Here are some points:
[ 0.19 -1.51 -0.18 -1.96 -2.16 -1.56 -0.17  0.54 -1.3  -0.1   1.97  0.41 -0.26  2.29  2.28  0.18  1.73 -0.17 -0.17 -1.1  -1.9  -0.65  0.46 -0.37]
[-1.3   1.24  0.79 -0.49 -0.61  0.72  0.11 -0.9   0.28  0.2   0.19 -0.34  0.92 -1.46 -0.36  0.81 -1.14 -0.43  2.08  0.41  0.89 -1.3   0.43  0.33]
[ 0.95 -1.32 -0.54  0.6   0.83 -0.65  0.02  0.74 -0.7   0.13 -0.35  0.14 -0.7   1.84  0.49 -0.39  0.66  0.13 -1.49 -0.11 -0.64  0.91 -0.15 -0.62]
[-1.02 -0.41  0.89 -2.68 -2.34 -0.9  -0.2  -0.3  -1.08  0.59  2.25  0.53  0.56  0.38  1.91  1.33  0.59 -0.77  1.46 -0.96 -0.61 -1.5   0.45 -0.15]
[ 1.04  0.35 -0.78  1.08  0.95 -0.43  0.13  0.21  0.73 -0.16 -0.57 -0.1  -0.87  0.24 -0.67 -0.76  0.35 -0.08 -0.3   0.2   0.48  0.89 -1.29  0.19]
[-1.61  1.22  2.14 -1.64 -1.67  0.91 -0.47 -1.21  0.67 -0.43  1.39 -0.16  0.94 -1.99 -0.12  0.92 -0.51 -0.99  3.27 -0.62  0.96 -2.34  1.28 -0.03]
[-0.01  0.66  0.27  1.09  2.27  1.69 -0.57 -0.32  0.98 -0.25 -1.42  0.47  1.1  -1.99 -1.22 -0.36 -1.29 -0.05 -0.21  0.74  1.16  0.78  0.22  0.71]
[-0.92 -0.37  1.22 -2.47 -2.63 -0.56 -1.08 -0.3  -0.91  0.15  1.98 -0.41  0.41  0.5   2.4   1.06  0.21 -0.58  2.91 -0.96 -0.77 -2.53 -0.04 -0.15]
[-1.48  1.51  2.1  -1.52 -0.55  1.44  0.02 -1.55  1.38 -0.05  0.49 -0.38  1.46 -3.52 -1.1   1.43 -1.51 -0.72  3.4  -0.3   1.85 -2.1   1.11  0.72]
[ 2.17 -2.24 -3.31  0.2   0.44 -2.19  0.9   1.25 -0.74  0.32 -0.84  0.55 -2.21  3.01  0.94 -1.43  1.46  1.18 -3.94 -0.25 -2.42  2.28 -0.97  0.24]
[-0.11 -0.85 -0.64 -0.99 -1.81 -1.6  -0.15  0.66 -1.15  0.75  1.47 -0.12 -0.56  2.09  2.05 -0.34  1.19  0.17 -0.47 -0.84 -1.35 -0.57 -0.32 -0.03]
[ 0.97 -0.27 -1.17  0.38 -0.61 -0.7   0.46  0.24 -0.01 -0.37  0.29  0.1  -1.18  1.35  0.03 -0.73  0.78  0.01 -1.16  0.06 -0.97  0.84 -0.54 -0.34]
[-0.36 -0.62  0.85 -1.85 -0.93 -0.38  0.35 -0.36 -0.55  0.14  0.71 -0.02  0.82 -0.04  1.16  1.22  0.    0.    1.12 -0.49 -0.21 -1.23  0.5   0.52]
[-1.39  0.26  1.27 -0.79 -1.23  0.15 -0.46 -0.29 -0.61  0.38  1.23 -0.37  1.26 -0.28  0.2   1.   -0.16  0.03  1.49 -0.24  0.23 -1.35  1.5  -0.33]
[ 1.15 -0.82 -1.3   0.36  0.78 -0.85  0.34  0.36  0.2  -0.13 -0.24  0.18 -0.95  0.99 -0.08 -0.98  0.7   0.31 -1.81 -0.04 -0.71  1.02 -0.32  0.47]
[-0.57  1.43  0.97  1.68  2.52  1.51 -0.52 -0.38  1.2   0.02 -1.31  0.09  0.96 -2.46 -1.56  0.16 -1.29 -0.46  0.62  0.64  2.15  0.29  0.21  0.3 ]
[ 1.19 -1.37 -1.59 -0.32 -1.08 -1.44  0.35  1.05 -0.96  0.04  0.24  0.24 -1.39  2.68  1.35 -0.72  1.41  0.6  -1.33 -0.45 -1.79  0.8  -1.   -0.04]
[ 2.57 -1.21 -2.37  1.79  1.77 -0.6   0.66  0.82  0.44 -0.94 -1.19  0.48 -2.01  1.92 -0.75 -1.81  0.91  0.43 -3.48  0.97 -1.35  2.81 -1.31  0.16]
[ 0.34 -0.2  -0.72  1.37  2.39  0.55 -0.49  0.23  0.77  0.13 -1.94  0.21  0.34 -1.09 -0.94 -0.28 -0.81  0.76 -1.04  0.51  0.1   0.78 -0.07  0.2 ]
[ 0.19  1.01 -0.49  2.43  3.07  1.3   0.09  0.1   0.97  0.22 -2.23  0.12  0.12 -1.62 -1.53 -0.84 -1.16  0.25 -0.64  0.87  1.63  1.29 -0.84  0.72]
[ 1.95 -1.98 -2.64  0.83 -0.04 -1.2   0.    1.61 -1.18 -0.23 -0.4   0.24 -1.59  3.59  1.06 -1.84  1.43  0.82 -3.16 -0.06 -2.22  2.15 -1.41 -0.06]
[-1.96  1.57  2.53 -1.14 -0.56  1.6  -1.04 -1.05  0.68  0.06  0.97 -0.14  2.07 -3.07 -0.33  1.17 -1.36 -0.91  3.64 -0.14  1.85 -2.18  1.32  0.32]
[ 0.41 -0.97 -1.18 -0.1  -0.99 -1.63 -0.08  0.77 -1.02  0.41  0.63  0.52 -0.83  2.01  1.27 -0.51  1.02  0.33 -2.38 -0.59 -1.46  0.94 -0.27 -0.92]
[ 0.42 -0.56 -0.16  0.46  0.19  0.32 -0.49  0.38 -0.38 -0.15 -0.17 -0.33  0.17  0.68  0.23 -0.31 -0.2   0.01  0.12  0.21 -0.09  0.06 -0.24  0.19]
[ 1.67 -0.1  -1.55  2.18  2.45  0.96  0.28  0.49  0.6  -0.38 -2.14  0.23 -0.73  0.16 -1.31 -1.47 -0.35  0.44 -2.31  1.09  0.48  2.42 -1.32  1.18]
[-0.19  0.48  0.62  1.11  2.32  1.62  0.51 -0.41  0.52  0.05 -1.8   0.14  1.16 -2.01 -1.67  0.34 -1.22  0.17 -0.67  0.92  1.3   0.69  0.9   0.85]
[ 1.55 -1.61 -2.5   0.54  0.26 -1.63  0.22  1.28 -0.25  0.04 -1.    0.25 -1.61  2.31  0.53 -1.94  1.32  1.05 -3.77 -1.09 -1.11  2.19 -0.67 -0.53]
[ 1.71  0.43 -1.02  2.76  3.44  1.34  0.3  -0.16  1.95 -1.13 -2.86  0.58 -0.5  -1.67 -2.78 -0.99 -0.79  0.13 -2.33  1.45  0.79  2.4  -0.47  0.09]
[-1.12 -0.05  1.45 -2.1  -2.03 -0.21 -0.48 -0.58 -0.78  0.13  2.07  0.28  0.55 -0.25  1.52  1.47  0.1  -0.83  2.28 -0.22 -0.57 -1.92  0.48 -0.33]
[-1.59  1.28  2.63 -0.68  0.02  1.83 -0.2  -1.18  0.59  0.23  0.19 -0.91  1.27 -2.3  -0.43  0.98 -1.32 -0.44  3.84  0.07  1.89 -2.4   0.57  0.95]
[ 1.75  0.39 -0.8   2.    2.32  1.07  0.9   0.17  1.14 -0.58 -2.15 -0.07 -0.76 -0.51 -1.92 -0.67 -0.49  0.33 -2.04  0.96  0.91  2.28 -1.13  0.99]
[-0.03 -0.36  0.06 -1.21 -2.25 -1.56  0.02  0.02 -0.86  0.29  1.78 -0.01 -0.55  1.52  1.37  0.59  0.9  -0.04 -0.1  -0.64 -1.48 -0.66  0.2  -0.91]
[ 0.18  1.26  1.53  0.77  1.46  1.54  0.34 -1.38  1.89 -0.77 -1.25 -0.29  0.36 -2.7  -2.21  0.71 -1.51 -0.83  1.7   0.47  2.09 -0.66 -0.05 -0.44]
[ 0.16  1.15  0.99  2.49  3.03  2.06 -0.54 -0.34  1.54 -0.31 -2.46 -0.42  1.05 -2.22 -2.21 -0.42 -1.41  0.2   0.    0.52  2.49  0.69  0.31  0.32]
[ 0.49  0.91 -0.91  2.94  2.67  0.45  0.63  0.3   0.85  0.39 -2.09 -0.27 -0.51 -0.61 -1.69 -0.7  -0.73  0.48 -2.05  1.05  1.08  1.56 -0.49 -0.19]
[ 0.06  0.6  -0.32  2.43  2.4   1.23 -1.    0.2   1.2  -0.44 -1.65  0.69  0.08 -1.56 -1.39 -0.93 -0.79  0.05 -0.81  0.89  0.58  1.08 -0.26 -0.4 ]
[-0.98  0.04  1.53 -1.59 -1.88  0.46 -1.   -0.33 -0.81 -0.34  1.83  0.12  0.88  0.06  1.28  1.   -0.05 -0.83  2.42 -0.33 -0.2  -1.61  0.63 -0.35]
Here are 12 more points, each followed by its number:
[-0.31  0.36  1.94 -0.66  0.07  1.32 -0.96 -1.02  1.03 -0.66  0.25 -0.13  0.99 -1.98 -0.64  0.88 -1.03 -0.6   2.47 -0.12  0.69 -1.6   1.15 -0.34] 0
[ 1.24 -1.12 -1.47  0.8   1.37 -0.99  0.72  0.94 -0.42  0.7  -1.23  0.42 -0.93  1.22  0.42 -0.25  0.7   0.71 -2.19 -0.17 -0.32  1.41 -1.17  0.2 ] 1
[-0.49 -1.09 -1.01 -2.28 -3.3  -2.22 -0.72  0.59 -1.35  0.51  1.64  0.19 -1.02  1.96  2.75  0.05  1.42  0.38  0.56 -1.48 -2.6  -1.26 -0.5  -0.39] 2
[-0.56  1.33  1.63  0.45 -0.06  1.69  0.23 -0.73  0.67 -0.47  0.39 -0.55  0.93 -1.49 -1.61  0.4  -0.72 -0.42  1.44  0.65  1.75 -0.44  1.07  0.57] 3
[ 1.01 -1.04 -2.07  0.46  0.28 -1.31  0.24  0.83 -0.59 -0.25 -0.11  0.98 -0.95  1.86  0.72 -0.64  1.27  0.47 -2.45  0.5  -1.8   1.61 -0.99 -0.43] 4
[ 1.32  0.   -0.51  1.97  1.79  0.76 -0.09  0.5   0.14 -0.52 -1.11 -0.15 -0.41  0.83 -0.82 -0.92  0.11  0.13 -1.02  1.19  0.45  1.48 -0.85  0.51] 5
[ 0.03 -1.01 -1.04 -0.58 -1.07 -1.79 -0.22  0.73 -1.26  0.66  1.18  0.49 -0.72  2.04  1.6   0.12  1.34  0.18 -1.34 -0.4  -2.03  0.36  0.15 -0.45] 6
[-0.32 -0.26  0.62 -0.45 -1.1   0.    0.7  -0.16 -0.89  0.23  0.77 -0.36 -0.39  0.96  0.47  0.64  0.01  0.15  0.24  0.08 -0.68 -0.64  0.43 -0.15] 7
[-1.46  0.03  1.38 -2.03 -2.6  -1.15 -0.78 -0.2  -1.05  0.57  2.83 -0.07  0.4   0.9   2.05  0.9   1.06 -0.71  2.69 -1.07 -0.5  -2.37  0.6  -0.33] 8
[ 0.62 -0.88 -0.73 -0.14 -0.39 -0.59  0.81  0.42 -0.98  0.19  0.24  0.11 -0.67  1.86  0.68 -0.04  0.46  0.07 -1.24  0.28 -0.99  0.66 -0.59  0.1 ] 9
[-1.21  0.37  1.33 -1.47 -2.15 -0.74 -0.43 -0.55 -0.41  0.08  1.99 -0.28  0.32  0.2   1.32  0.7   0.48 -0.66  1.93 -0.83 -0.22 -2.13  0.52 -0.78] 10
[ 0.16 -0.62 -0.76 -0.44 -0.36 -0.48 -0.08  0.3  -0.05 -0.03 -0.43 -0.17 -0.28  0.23  0.39 -0.17  0.4   0.66 -0.32 -0.55 -0.65 -0.36 -0.09 -0.4 ] 11
Which two of these numbered points are nearest to each point below, ignoring the 2 directions in which the first points spread most? Their numbers follow each, nearest first.
[-0.24 -0.38  0.21 -1.5  -2.59 -0.72  0.45  0.09 -1.12 -0.07  2.14 -0.12 -0.03  1.7   0.98  0.27  1.07 -0.09  0.51 -0.4  -0.95 -0.6   0.48  0.28] > 3 9
[ 0.19 -0.73 -0.47 -0.38 -0.38 -0.06 -0.22  0.38 -0.42 -0.09 -0.85  0.19  0.3  -0.03  0.24  0.05 -0.27  0.63 -0.84 -0.53 -0.44  0.4   0.18 -0.58] > 11 6
[-1.53  1.19  2.95 -1.2  -0.95  1.19 -0.06 -1.42  0.3  -0.19  1.53 -0.32  1.1  -2.09 -0.47  2.01 -1.05 -1.04  3.72  0.25  0.9  -2.62  1.57 -0.5 ] > 7 9
[-2.38  2.13  2.57 -0.78 -0.39  1.02 -0.68 -1.09  0.27  0.72  1.37 -0.37  1.81 -2.55 -0.11  1.14 -0.95 -1.21  3.89 -0.21  2.47 -2.54  0.76  0.3 ] > 8 10
[-0.1   0.56  0.56  1.02  0.87  1.11 -0.14 -0.16  0.37 -0.47 -0.68 -0.38  0.67 -0.8  -0.74 -0.03 -0.64  0.    0.96  0.72  0.71 -0.2   0.46  0.02] > 5 9
[ 0.38 -0.45 -0.13 -0.35 -0.67 -0.97  0.03  0.06 -0.13 -0.05  0.18 -0.13 -0.86  0.92  0.61  0.05  0.2  -0.15 -0.3  -0.49 -0.37 -0.1  -0.64 -0.69] > 10 11
[ 1.94 -1.38 -1.66  0.91  1.26 -0.06 -0.67  1.04  0.36 -1.1  -1.98  0.78 -1.31  0.95  0.09 -1.51  0.75  0.52 -1.82 -0.26 -0.92  1.84 -1.45 -0.16] > 0 11
[ 0.09 -0.93 -1.12 -1.54 -2.57 -2.17  0.09  0.48 -0.9   0.35  1.58  0.02 -1.11  2.49  1.9  -0.76  1.58  0.15 -0.9  -1.59 -1.37 -0.26 -0.36 -0.76] > 10 11
[ 1.06 -0.81 -1.32  1.62  1.72 -0.28 -0.3   0.94 -0.02  0.13 -1.06  0.28 -0.77  1.17 -0.11 -1.56  0.47  0.54 -2.15  0.22 -0.26  1.48 -0.72  0.25] > 8 10
[-1.48  0.51  1.76 -1.7  -2.71 -0.22 -0.89 -0.46 -0.66  0.02  1.87 -0.09  0.67 -0.2   1.24  1.03  0.16 -0.53  2.13 -1.03 -0.2  -1.88  0.97 -0.58] > 10 8
[ 1.16  0.48 -0.91  2.13  3.26  1.44  0.68 -0.08  0.94 -0.25 -2.38  0.15 -0.04 -1.14 -1.8  -0.45 -1.16  0.22 -1.52  1.61  1.26  1.7  -0.9   1.22] > 9 1
[-1.32  0.6   1.16 -0.89 -1.24  0.13 -0.6  -0.15 -0.16  0.24  1.77 -0.27  0.82 -0.18  0.58 -0.02  0.2  -0.71  1.97 -0.46  0.48 -1.65  0.51  0.08] > 8 10
[-0.87 -0.29  0.7  -1.74 -1.86 -0.26 -0.46 -0.14 -0.6   0.27  0.96 -0.09  0.47 -0.22  1.05  0.75  0.04 -0.12  1.32 -0.97 -0.52 -1.4   0.6  -0.29] > 11 2
[-0.02 -0.54 -1.83 -0.78 -2.16 -1.67 -0.24  0.55 -0.99  0.44  0.79  0.05 -0.9   1.96  1.43 -0.58  1.06  0.64 -0.87 -0.68 -2.15  0.04 -0.34 -0.2 ] > 2 11
[ 1.3   0.26 -0.78  2.38  3.31  1.08  0.19  0.5   0.94  0.16 -3.13  0.25 -0.49 -0.77 -1.27 -0.67 -0.82  0.49 -2.16  0.58  1.45  2.41 -1.38  0.52] > 1 9
[ 0.32  0.87  0.06  0.84  0.76  0.04  0.04 -0.4   0.87 -0.3  -0.5  -0.04 -0.21 -0.95 -1.    0.14 -0.1   0.02 -0.38  0.4   0.42  0.46 -0.15 -0.15] > 10 4
[ 0.49  0.34 -0.83  1.47  1.61  0.45  0.15  0.34  0.38 -0.51 -0.98  0.7  -0.05 -0.29 -0.92 -0.34  0.01 -0.02 -1.44  1.22  0.02  1.5  -0.53 -0.1 ] > 4 6
[ 0.21  1.34  0.91  1.85  2.61  1.88  0.55 -0.8   1.51 -0.53 -1.74 -0.16  0.22 -2.49 -2.54  0.37 -1.33 -0.13  0.24  1.21  1.64  0.48  0.24  0.04] > 7 9
[-0.75 -0.32  0.41 -2.59 -4.02 -0.56 -0.31 -0.37 -1.19  0.01  2.97 -0.53 -0.02  1.52  1.65  0.42  0.65 -0.64  2.12 -0.66 -1.56 -1.98  0.7  -0.09] > 3 7
[-0.13  0.4  -0.43  0.46  0.44 -0.07 -0.35  0.17  0.26  0.34 -0.25 -0.02  0.09 -0.18 -0.2  -0.41  0.17 -0.07  0.27  0.01  0.61  0.1  -0.29  0.1 ] > 8 10
[ 0.55  1.56 -0.03  2.5   3.27  1.51 -0.08 -0.53  2.12 -0.73 -2.56 -0.05  0.3  -2.65 -2.83 -0.36 -1.61 -0.13 -0.77  1.12  1.93  1.11 -0.42 -0.05] > 10 4
[ 1.01 -1.19 -2.65 -0.41 -1.6  -2.19 -0.25  0.91 -0.61 -0.23  0.76  0.46 -1.78  2.85  1.39 -1.55  1.72  0.5  -1.61 -0.49 -2.67  0.74 -0.97 -0.56] > 2 10
[-0.23 -1.59 -0.56 -2.28 -3.61 -1.8  -0.19  0.59 -1.48  0.07  1.93 -0.08 -0.37  2.36  2.18  0.03  1.7   0.48  0.14 -1.58 -1.81 -1.15  0.34 -1.11] > 11 10
[-0.34 -0.61 -0.15 -1.32 -1.23 -0.82  0.05  0.07 -0.19 -0.06  0.81  0.01 -0.24  0.17  0.81  0.46  0.67  0.12  0.78 -0.52 -1.08 -0.89  0.42 -0.37] > 11 4
[ 1.75 -0.24 -1.68  2.41  2.42  0.39  1.13  0.52  0.35 -0.34 -1.96  0.18 -1.2   0.8  -1.37 -1.18 -0.13  0.33 -2.93  1.26 -0.03  2.76 -1.3   0.34] > 9 7
[ 0.97  0.23 -0.38  2.08  3.57  1.15  0.38 -0.03  1.66 -0.42 -1.47  0.51 -0.06 -1.32 -2.18 -1.39 -0.03  0.05 -1.38  1.15  1.61  1.72  0.14  0.76] > 8 10
[ 0.27  0.17 -0.68  1.05  0.87  0.16 -0.04  0.33  0.26 -0.24 -0.55  0.5   0.   -0.1  -0.45 -0.27  0.08  0.1  -0.71  0.84 -0.06  0.76 -0.79  0.09] > 4 6
[-2.23  1.86  3.2  -0.92 -1.09  2.25 -0.7  -1.48  0.85 -0.26  1.22 -0.85  1.98 -2.99 -1.19  1.03 -1.53 -0.79  3.96 -0.06  1.75 -2.78  2.31  0.14] > 3 10
[ 0.66  0.83 -0.96  1.02  0.6   0.86  0.99  0.08  0.28 -0.48 -1.54  0.06 -0.31 -0.32 -1.13 -0.24 -0.13  0.11 -0.57  0.72  1.    1.09 -1.38  0.78] > 9 5
[-0.81  1.78  1.72  1.09  0.99  1.92 -0.18 -1.12  0.86 -0.36 -0.43 -0.59  1.1  -2.38 -1.63  0.68 -1.67 -0.52  2.62  1.36  1.53 -0.98  0.36  0.38] > 5 9
[-1.01  0.36  1.41 -0.6  -1.35  1.25 -0.65 -0.32 -0.29 -0.1   1.14 -0.53  1.   -0.72 -0.27  0.07 -0.53  0.13  1.84 -0.01  0.07 -1.17  1.4   0.81] > 3 7
[-0.37  0.7   1.42  0.53  1.77  1.29  0.33 -0.57  0.62  0.5  -1.15 -0.39  1.04 -2.04 -1.21  1.25 -1.27 -0.19  1.52  0.43  2.1  -0.61  0.12  0.42] > 1 9
[-2.18  0.91  3.01 -1.38 -1.04  0.88 -0.18 -1.1  -0.14  0.85  1.91 -0.85  1.74 -1.81  0.    1.64 -0.74 -0.45  3.79 -0.4   1.36 -3.19  2.01  0.51] > 7 8
[-1.9   0.96  2.82 -0.73 -0.64  1.39 -1.21 -0.99  0.38  0.11  1.35 -0.73  1.76 -2.07 -0.24  0.96 -1.05 -0.65  4.16 -0.11  1.64 -2.77  1.49  0.01] > 8 5
[-1.16  1.1   2.   -1.44 -1.11  1.27 -0.97 -1.14  0.61 -0.5   0.65 -0.43  1.27 -1.91 -0.05  1.17 -1.11 -0.53  3.71 -0.2   0.5  -2.35  1.02  0.35] > 0 11
[-1.15  0.26  0.86 -0.52 -0.5   0.09 -1.   -0.18 -0.33  0.63  0.53 -0.16  0.9  -0.71  0.89  0.62 -0.38 -0.51  2.16 -0.36  0.59 -1.59 -0.23 -0.11] > 8 1
[ 1.08  0.44 -0.55  2.19  2.02  1.42  0.49 -0.07  1.12 -0.67 -2.32 -0.37 -0.45 -0.65 -1.93 -0.87 -1.17  0.41 -1.    1.07  0.67  1.31 -0.5   0.19] > 7 9
[ 0.68  1.13 -0.41  3.12  2.85  1.64  0.5  -0.12  1.28 -0.43 -2.38 -0.44 -0.12 -1.03 -2.63 -0.97 -0.84  0.39 -0.94  1.58  1.49  1.37 -0.31  0.36] > 7 10
[-1.59  1.72  2.46  0.74  1.07  2.27 -0.2  -0.7   0.57 -0.09 -0.51 -0.63  2.01 -2.87 -1.39  0.76 -1.92 -0.48  1.53  0.63  2.07 -0.62  1.05 -0.03] > 7 9
[ 0.97 -1.91 -1.52 -0.37 -1.22 -1.21 -0.08  1.06 -1.38  0.06  0.65  0.14 -0.91  3.01  1.58 -1.05  1.15  0.39 -1.28 -0.42 -1.87  0.6  -0.67 -0.35] > 5 9
[-0.25 -0.76 -0.36 -1.98 -2.97 -1.57 -0.52  0.18 -1.32  0.48  1.95 -0.13 -0.49  2.11  2.43  0.61  1.   -0.04  1.31 -1.04 -1.71 -1.43 -0.38 -0.37] > 2 8
[-1.    1.06  1.45  0.36  1.56  1.12 -0.7  -0.83  1.76 -0.38 -1.35 -0.4   1.44 -3.07 -1.68  0.4  -1.05 -0.1   1.77 -0.03  1.82 -0.88  1.46  0.09] > 11 0
[-1.68  0.57  1.99 -1.65 -1.52  0.74 -0.4  -0.78 -0.16  0.05  0.82 -0.54  1.26 -1.67  0.22  1.32 -0.96 -0.15  2.68 -0.48  0.35 -2.17  1.27 -0.03] > 11 7
[ 0.62  0.08 -0.62  1.35  1.98  0.81  0.64  0.15  0.57 -0.08 -1.54 -0.16 -0.23 -0.22 -1.04 -0.81 -0.27  0.25 -1.01  0.62  1.11  1.31 -0.51  0.79] > 9 1
[-1.    1.61  2.76 -0.43 -0.35  1.92 -0.49 -1.62  1.28 -0.73  0.83 -0.65  1.3  -2.48 -1.51  1.08 -1.22 -1.11  3.59  0.4   1.51 -2.18  1.34 -0.13] > 0 3
[ 1.84 -1.65 -2.45  0.38  0.35 -1.39 -0.03  1.13 -0.68 -0.29 -0.83  0.47 -1.77  2.77  1.39 -1.42  1.18  0.53 -2.66 -0.14 -1.88  1.82 -2.05  0.15] > 2 11
[ 1.49  1.13 -0.52  3.29  3.62  1.08  0.44 -0.24  2.02 -0.64 -2.78 -0.06 -0.54 -1.7  -3.03 -0.5  -1.08  0.34 -2.27  1.52  1.29  2.15 -0.55 -0.18] > 10 4
[ 0.45  0.24 -0.79  0.79  1.   -0.46 -0.08  0.    0.78 -0.23 -1.03  0.31 -0.45 -0.3  -0.59 -0.73 -0.1  -0.05 -1.07 -0.1   0.18  0.72 -0.56 -0.4 ] > 10 11
[-0.1  -1.32  0.53 -2.54 -3.72 -2.   -0.34  0.15 -1.57  0.36  2.64 -0.56 -0.76  3.    2.7   0.44  1.5  -0.15  0.75 -1.77 -1.53 -1.61 -0.08 -0.95] > 10 8
[ 1.23 -1.7  -2.68 -0.43 -0.18 -2.07  0.52  1.   -0.51  0.1  -0.41  0.59 -1.68  2.08  0.99 -0.97  1.59  0.81 -2.41 -0.6  -2.2   1.43 -0.63 -0.41] > 11 2
[-0.47 -1.31 -0.43 -1.8  -2.32 -1.66 -0.16  0.59 -1.66  0.81  1.87  0.42 -0.31  2.13  2.16  0.17  1.23  0.08 -0.63 -1.24 -1.52 -0.55  0.47 -0.65] > 6 10
[ 1.96 -0.97 -2.54  1.08 -0.32 -0.74 -0.02  1.07 -0.49 -0.27 -1.28 -0.42 -1.74  2.57  0.32 -1.84  0.58  1.06 -2.93 -0.37 -1.68  1.8  -1.44  0.26] > 2 11
[ 0.17 -0.37 -0.18 -0.65 -0.46 -0.29 -0.16  0.18 -0.28 -0.11  0.52  0.79 -0.17  0.26  0.88  0.32  0.29 -0.43 -0.22  0.11 -0.4   0.24 -0.66 -0.4 ] > 4 9
[ 0.3   1.3  -0.08  2.46  2.49  1.48 -0.03 -0.42  1.58 -0.46 -1.75 -0.4   0.3  -1.7  -2.1  -0.91 -1.27  0.1  -0.46  0.99  1.4   0.74 -0.14  0.29] > 10 8
[ 0.73  0.77  0.32  1.88  2.37  1.29  0.68 -0.47  1.18 -0.59 -1.48 -0.15  0.24 -1.45 -1.99  0.22 -0.94 -0.16 -0.51  1.25  1.57  0.87 -0.21  0.34] > 9 7
[ 1.13 -2.13 -2.13 -1.62 -1.42 -2.23  0.27  0.91 -0.96  0.02  0.16  0.57 -1.53  2.36  2.13 -0.27  1.42  0.69 -1.95 -1.07 -2.41  0.64 -0.86 -0.33] > 11 2
[ 0.74 -0.47 -1.06  0.02 -0.01 -0.69 -0.02  0.26 -0.27 -0.48 -0.01  0.53 -0.39  1.09  0.74 -0.53  0.48  0.07 -1.78  0.11 -1.34  1.01 -0.49 -0.21] > 4 6
[-0.35  1.51  1.59  1.44  1.99  1.61  0.2  -0.92  1.07 -0.18 -1.03 -0.36  0.97 -2.16 -1.7   0.56 -1.36 -0.49  1.27  1.26  2.04 -0.07  0.22  0.42] > 9 5
[ 1.52 -1.79 -2.87  0.41 -0.56 -2.09  0.32  1.32 -0.96  0.06 -0.31  0.   -2.11  3.23  1.07 -1.53  1.35  1.24 -3.29 -0.31 -3.02  1.59 -0.6  -0.6 ] > 11 2
[-0.56  0.73  1.12 -0.02 -0.22  0.56  0.02 -0.46 -0.03  0.17  0.88 -0.39  0.71 -0.29 -0.69  0.59 -0.14 -0.41  1.48  0.47  0.76 -0.79  1.11  0.18] > 3 7
[-0.89  1.56  2.22  0.17  1.1   2.33 -0.41 -1.13  1.35 -0.61 -0.81 -0.21  1.72 -3.47 -1.57  0.91 -2.06 -0.54  1.9   0.27  2.06 -0.85  1.19  0.18] > 0 11
[ 2.45 -1.72 -4.26  1.05  0.77 -2.18  1.42  1.36 -0.47  0.02 -1.2   1.17 -2.65  3.08  0.58 -1.52  2.01  0.92 -4.62  0.48 -2.48  3.26 -2.05  0.  ] > 4 9
[-0.61  1.84  0.74  1.61  1.39  1.22 -0.56 -0.7   1.25 -0.41 -0.7  -0.38  0.93 -1.64 -1.63 -0.15 -1.18 -0.57  1.13  0.94  1.62 -0.35  0.4  -0.48] > 10 8
[-0.28 -0.12 -0.42  0.    0.22 -0.66  0.16  0.22 -0.45  0.66  0.11 -0.13  0.07  0.39  0.37  0.2   0.25  0.38 -0.82  0.02 -0.22  0.14  0.11  0.48] > 6 1
[-0.04 -1.83 -0.06 -2.73 -3.5  -1.6  -0.94  0.52 -2.18 -0.21  2.91  0.57 -0.24  2.94  3.11  0.38  1.48 -0.41  1.17 -0.92 -2.64 -1.09  0.17 -0.57] > 5 0
[ 1.04 -0.49 -1.22  0.5   0.74 -0.08  0.28  0.49 -0.01 -0.27 -0.52  0.92 -0.78  0.58  0.03 -0.66  0.34 -0.09 -1.74  0.55 -0.45  1.55 -1.06  0.03] > 4 9
[-0.4   0.65  1.31 -1.05 -1.    0.8   0.04 -0.91  0.04 -0.32  0.94  0.09  0.49 -1.08 -0.06  1.22 -0.57 -0.82  2.2   0.19  0.4  -1.16  0.53  0.43] > 9 4
[-0.18 -0.36  0.22 -0.14 -0.7  -0.19 -0.41  0.2  -0.22 -0.01 -0.08 -0.79 -0.35  0.56  0.13 -0.11 -0.27  0.51  0.47 -0.34 -0.74 -0.38  0.2  -0.32] > 11 10
[-1.57 -0.21  1.03 -1.59 -2.4  -0.93 -0.4  -0.21 -1.04  0.43  2.26 -0.01  0.72  0.65  1.13  1.02  0.55  0.07  1.64 -0.57 -0.69 -1.7   1.61 -1.01] > 6 10
[ 1.62 -0.32 -1.79  1.85  2.93 -0.16  0.83  0.76  0.57  0.24 -1.96  0.98 -1.14  0.18 -0.76 -0.72  0.24  0.3  -3.42  0.52  0.46  2.93 -1.44  0.18] > 1 4
[ 0.41  0.5   0.01  1.6   2.57  0.83  0.24 -0.17  1.01  0.05 -2.    0.17  0.14 -1.64 -1.71  0.15 -1.    0.26 -0.5   0.68  1.51  0.92 -0.08  0.04] > 1 6
[-1.47  0.06  0.68 -2.3  -2.77 -1.16 -0.43 -0.18 -0.83  0.74  2.38 -0.04  0.37  0.38  1.89  0.93  0.86 -0.58  2.49 -1.06 -0.41 -2.18  0.34 -0.12] > 8 10
[-0.91  0.91  1.53  0.37  1.49  1.52 -0.14 -0.85  1.35 -0.43 -0.88 -0.26  1.2  -3.1  -1.67  0.84 -1.21 -0.09  2.07  0.52  1.56 -0.96  1.03  0.14] > 11 0
[-0.59  1.38  1.22  0.88  1.    1.25 -0.14 -0.77  1.38 -0.19 -0.24 -0.19  0.72 -2.1  -1.55  0.   -0.58 -0.58  1.27  0.3   2.04 -0.52  0.4  -0.17] > 10 8
[-0.94 -1.14  0.51 -3.07 -3.11 -2.43 -0.74  0.04 -1.38  0.83  2.8   0.61 -0.01  1.38  2.71  1.38  1.33 -0.46  1.3  -1.65 -1.74 -1.85  0.69 -1.04] > 6 4
[-0.32  0.62  0.39  0.73  0.82  1.04  0.11 -0.51  0.29  0.04 -0.87 -0.12  0.54 -1.28 -0.9   0.52 -1.15 -0.03  0.67  0.8   0.63 -0.01  0.09  0.19] > 9 7
[-2.03  1.13  2.65 -1.28 -1.95  0.76 -0.7  -0.91 -0.34  0.01  1.42 -0.78  1.43 -1.11  0.35  1.25 -0.81 -0.64  3.47 -0.49  1.13 -2.48  1.3  -0.64] > 10 8
